A single turn carries every row of the set below to another of its rows. Some are shown first; where does it send the rows asked next?
sani: [ 10   2 -14 -11   6  -6 -14 -13  30   3  24  13  15  -2]
tur: [ 21   1 -14  14  -1  17   0   1  20   2  28   8 -13 -20]
zuz: [ 11  -2  -8  -6 -15  12 -11 -23  11  -8  11  19   2  -5]
tival: [ -6   5  -4  -1  -9  13 -44   8  20  26   4   3   0  13]
sirul: [ -3  -9   0 -17  -2 -11  -9  12   8  16  12  16  -4   1]
saf: [  6  14 -11  -2  12   5 -14  -4  35   8  31  20  12 -12]
kur: [-13   9 -21  -2   5  -6 -27   9  32  30  -7   1 -15  -3]
lile: [ 15   6 -13  -5  16  39 -15  -8  12  10  -1   1  -6 -18]
Lutip: [ 23  21  13  22 -11 -12 -13  -6  19   4   5   6   2  -9]
Finur: [ 11 -10   5  -6  18  29 -21   5  16   1  -7   3  -3 -22]
Divi: [ 10  14 -14  15   2 -28  -4  10  25  14   0  -6 -10 -10]
dalen: [ 12  19 -14  15   3   7 -26  -2  17 -16 -13 -21   0  -5]
duf: [ 22   2  -3   3  -5  16 -18 -26   5   4   6  22 -11 -14]
Sal: [ -3   6  -4   3  21  -1 -24 -19   9  14  13  23 -11 -22]
sodug: [ 21  19  13  26   0  15 -12  -7  30   2   1 -14 -16  -6]
libo: [-17   7  -3  13 -13   8 -19   3  -2   8   3 -17  -6   7]
Pep: [  5  30  10  -7 -17  20 -11   1  13   6 -11  -9  -8  -7]
sete: [ 16   2  -3 -12  10  -5 -12   0  -1   0  17   6 -29  -7]
mimov: [ 25  15 -15  11  21  28  -4   3  25   4   3   8   5   4]
Zuv: [ 15   4  -6 -33   1  13 -19   8  16  12  11   1 -11  -8]
Zuf: [ -9   7 -11  10  -9   0 -34   9  26   4 -10 -13   2 -25]
vef: [  4  29   5  -6  10  -5 -26  -2  33  28  -4  -6  13 -11]
savil: [ 3  8 -2 19  7  6  7  7 24 20 -7 -8 -3 22]
fubis: [ 11  13  11  20   6   0 -25   4  46  21   5 -13  -6 -18]
Goz: [  6  16 -22  19  -5 -11 -15  -8  31   9   1 -21 -11 -14]
Zofem: [ -3   5  -3  26   2 -12 -25  -3   4   7   8 -11   7  12]
pid: [  2  28  -9  17   4  10   1   2  10 -13 -14  -2  -3   1]
vufu: [ -5  -6   7  18  -7  -3 -10  13  19  33 -12   0  -5   3]
Funan: [  7  15  16   5   5  23 -28   7  31   9 -11 -16  -8 -14]
boli: [ 18  -9  -8  -3  16   7 -28   9  22  20  15   6   2 -28]
kun: [  9  11  -5  12  -7  21 -30  -4  10   4   6   2  -6  28]
fupi: [  4  -1 -12 -35  -6  11 -17 -11  19  11   6   2   0  -5]
vemi: [ -6   7  -7   9  -9  15 -26  12   8  -8 -19  12 -14   6]
Ras: [ 13  -6  -2   9   0  23 -28  10  16  18  -8  21   5 -22]
verif: [-18  10 -10   9   8   0 -26  -3  11  24   3 -22   3  11]
Fegil: [ -9  11 -12  -3   8   2  10 -12  15  12  17  19  -2   9]
Rebeb: [ -5   3   8  21  10  14 -15   7  17  16 -20   3  14  12]
fana: [ 23   1  -6  14  17  20   5 -14  22  -3  11   2 -12  -8]
zazip: [  3  -3   0 -10  14   6 -15 -17  -1   8  -7  23   4   7]
Rimo: [  7 -11  -6   3  13   4  -8   5  38  23  16   1 -10 -27]
deg: [  3  10 -11  18  -8  -4 -26  -4  28  25  22   4  -7  20]
lag: [-12  17  -5 -14  22  15 -11   7  13  -3  21  10  -6  -9]
Fafo: [ -7  13  -6   0   6  -1 -27   7  13  19 -28   1   0 -21]
Rese: [ 14  17 -18  25  12 -12 -16  -3  23   1   1   9  -5  17]
susaf: [ 21   0 -15   2  -6   9   0   7  30  33   9   4 -19 -11]

Sal turns into lag
duf turns into saf
Where do these go?
boli turns into lile
Zuf turns into dalen
Lutip turns into vef
deg turns into tival
Fafo turns into pid
Finur turns into fana
fubis turns into Funan
vufu turns into Rebeb
sani turns into fupi
zazip turns into Fegil
Ras turns into mimov
kur turns into vemi
libo turns into Zofem

